[[ 34.2 -29.1  57.3  -6.4]
 [-23.0  51.3  53.4  43.7]]: -6.4

[[-11.1 -19.3 -15.2  -7.4]
 [-34.2  46.0 -35.0 -25.6]]: -7.4

[[-23.9 -15.1  44.6  40.1]
 [ 51.7 -20.3  33.9 -52.3]]: 40.1

[[ 27.7 -42.5  26.3 -19.3]
 [  1.4 -12.4  11.9 -16.0]]: -19.3

[[-45.0  37.8 -17.4  -9.2]
 [-19.0  15.7 -54.0  13.0]]: -9.2

[[  4.7 -19.4  -8.4  -3.0]
 [-43.3 -15.6   9.3   4.6]]: -3.0
---
[[4.0, 10.1, -8.8, 1.6],
 [-5.7, -3.3, 3.5, -15.7],
 [-13.9, 50.6, 24.0, 0.6]] gives 3.5

[[13.8, 18.3, 38.9, 1.2],
 [5.6, 18.5, 42.4, 8.3]] gives 42.4

[[-4.6, 51.6, -39.5, -48.6],
 [-28.4, 3.9, 28.7, -48.0]] gives 28.7

[[12.9, 17.5, -9.6, 12.2],
 [5.4, -57.6, -50.7, -44.6]] gives -50.7

[[-24.3, -6.8, -1.8, -38.2],
 [14.8, 37.9, -15.6, 10.2],
 [-42.0, 29.9, -3.9, -3.7]] gives -15.6

[[-31.1, 23.8, 8.7, 10.0],
 [-19.2, -34.1, -5.6, -52.4]] gives -5.6
---
[[ 29.2  32.3  27.9 -39.3]
 [-32.0  38.4  36.1  39.4]
 [ 42.8  23.1  30.5 -22.4]] Answer: 23.1

[[-37.4 -25.4  17.9   2.5 -54.5]
 [ -0.7  -9.9  29.6   8.2 -32.6]
 [ 13.0   8.5 -11.9  11.0  26.4]] Answer: 8.5

[[ -8.9  -3.6  35.6  34.3  31.3  43.6  -0.6]
 [  5.3   4.8  -4.2  -4.1   0.2  -3.1   4.4]
 [-14.2  -1.2   1.4  -2.2   5.0  -0.5 -13.5]] Answer: -1.2

[[ 15.8   0.5 -20.9  13.0 -15.5]
 [ 17.3  11.8  36.1  22.1 -48.1]
 [  9.8  -9.3  15.0 -22.5  22.6]] Answer: -9.3

[[-33.0  19.2  -8.8 -16.3  12.0  27.4]
 [ 10.6  19.9 -29.1  -3.1  -4.0  33.9]
 [ 27.2 -41.4  28.2   5.0   1.4 -46.5]] Answer: -41.4

[[ -1.2  12.6 -20.9  -4.4   4.0]
 [ 10.4  -5.8   0.4  -6.1  43.0]
 [ 15.0  -6.3 -25.6  -1.8   6.1]] Answer: -6.3
---
5684,2159,2972,8243,3393,4217: 3393
250,46,148,71,191: 71
43,29,39,24,-28: 24
209,61,183,93,77,93,85: 93
19,235,186,208,215,61: 215
81,33,15,22,30,24: 30
35,15,-23,-47,-30: -47
---
[ -6.2   4.2 -12.3 -11.4 -10.5  12.2  -4.7]	12.2

[[-0.05 -0.08 -0.10 -0.25  0.01 -0.03  0.03]
 [-0.07  0.00  0.00  0.17 -0.14 -0.03 -0.02]
 [-0.05 -0.01  0.00  0.17 -0.08 -0.06 -0.08]]	-0.06

[-0.142  0.058 -0.078  0.104  0.014 -0.047  0.062]	-0.047

[-0.12 -0.04  0.16 -0.17]	0.16

[-0.07  0.12 -0.07  0.03 -0.13]	0.03

[ 1.37  1.20 -0.39 -1.55 -1.38]	-1.55

[[-0.021 -0.076  0.105  0.050  0.149 -0.088]
 [ 0.146  0.130 -0.195 -0.132  0.178 -0.144]]	0.178
---
Input:
[[ 57.4  10.4 -12.5  -9.2]
 [ 33.1   3.4  -6.8  -2.8]]
Output: 3.4

Input:
[[  0.8 -25.5 -10.2   6.8  41.9  12.0  -2.4]
 [ -2.9  -6.1  15.4  15.6  -0.2  -4.4   5.4]]
Output: -0.2

Input:
[[ 12.7  -8.6 -16.2  -3.0 -22.2  -5.5  20.8]
 [-18.9 -43.1 -30.5 -28.6 -57.7 -40.9  -2.2]]
Output: -57.7

Input:
[[  9.8 -13.6   3.9 -26.8  -6.5  -8.3 -15.4]
 [ -7.9 -16.9 -48.2  -2.9  -7.4  11.1  -3.0]]
Output: -7.4

Input:
[[-50.0 -52.5  23.9  49.2]
 [-53.8 -56.2  22.9  53.1]]
Output: -56.2

Input:
[[ 17.6 -49.1 -32.6 -11.0  30.2 -32.6 -23.0]
 [  3.3 -46.2 -44.3  18.6  31.4 -35.7 -16.7]]
Output: 31.4
---
(10.3, 35.8, 6.2, 40.1, 46.1) Answer: 46.1
(23.4, -44.8, 34.0, -37.2, -19.5, 29.3) Answer: 29.3
(-33.9, 30.2, -5.5, -49.2, 31.9, -16.7) Answer: -16.7
(37.6, 5.5, -26.6, -51.2, -56.6, -43.3) Answer: -43.3
(6.2, -50.5, -25.9, -18.3, 9.9, 26.9, 42.1) Answer: 42.1
(-58.2, -12.4, 19.8, -27.6, -8.9) Answer: -8.9
---
[ 42.9  20.6   6.5  32.8  -2.0 -40.4] 42.9
[ 17.7  31.9   0.0  40.5 -44.9 -13.7] 17.7
[  9.9  17.1  51.6 -46.2  14.2] 9.9
[-23.2   1.9   6.1 -31.7 -57.1 -39.6] -23.2
[ 46.4  42.9  50.7 -55.5] 46.4
[ 14.9  26.8 -23.4 -32.5  43.0] 14.9
---
array([[65, 71, 74, 16,  8],
       [61, 74, 73, 52, 41],
       [80, 73, 47, 52, 47]]) | 73

array([33,  7, 73, 85, 21]) | 7

array([396, 936, 218, 404, 684]) | 936

array([9, 6, 4, 3, 1]) | 6

array([[ 50, -47, -39,  -7,  32],
       [ -1, -42,  13, -16,   2]]) | -42

array([[ 37, 990, 872, 554, 520],
       [533, 919, 715, 963, 568],
       [500, 759, 793, 303, 886]]) | 759
---
array([[ 1.0, -0.3, -1.5, -1.0, -0.5,  1.6,  0.6],
       [-1.0, -0.8, -1.5, -2.2, -2.5, -0.2, -1.3],
       [-0.8,  0.0, -2.2, -1.6, -2.3,  0.2, -1.8]])	-2.2, 1.6

array([  3.677,  11.004,  -3.023,  -1.544, -14.532,  -8.401,  -0.744])	-1.544, 11.004

array([-0.129, -0.126, -0.052,  0.007, -0.034,  0.112, -0.062])	0.007, 0.112

array([-142.818,  -50.603, -155.134,  -74.774,   -4.023,  149.517,
       -102.856])	-74.774, 149.517

array([ 0.12, -0.02, -0.15, -0.06,  0.16])	-0.15, 0.16

array([ -63.3,  -15.1,  -56.1, -183.0,  109.9,   14.3,  -23.9])	-183.0, 109.9
---
[[-21.4  27.5 -20.0 -30.9   8.3]
 [-22.4  22.9 -25.4   5.6 -26.9]
 [ 14.8 -37.2   9.6  42.2 -16.4]] >> -20.0

[[ -6.8   4.3   3.6   1.4 -21.4]
 [-37.6 -30.6  27.4 -56.3 -16.8]
 [ -1.4 -35.9  22.4 -46.1 -34.1]] >> 3.6

[[ 32.9  32.2 -25.6   0.4  19.5]
 [ 47.3  42.2  -0.9  15.3   3.0]
 [-36.7  13.4 -20.7  -6.4  48.1]] >> -25.6

[[ 37.8  29.2  28.2 -19.1  13.4]
 [ 23.5 -41.1 -14.0  23.2   3.6]
 [  2.8 -42.4 -42.7   8.7  -1.9]] >> 28.2

[[ 13.1   4.1 -39.6  23.1 -14.6]
 [-16.0 -24.4 -11.9  44.3 -17.0]
 [-20.6 -27.9  -4.8  40.8  -0.6]] >> -39.6

[[-24.6   8.4 -23.8  37.7 -37.8]
 [ 33.5   0.7   6.7   9.4  20.8]
 [ -2.5  18.9  -0.7  42.2 -46.9]] >> -23.8

[[-17.8 -12.1  24.2  19.8   6.1]
 [-39.9   0.8  47.8  17.1  22.6]
 [-42.9  11.0  47.9   8.2  26.6]] >> 24.2
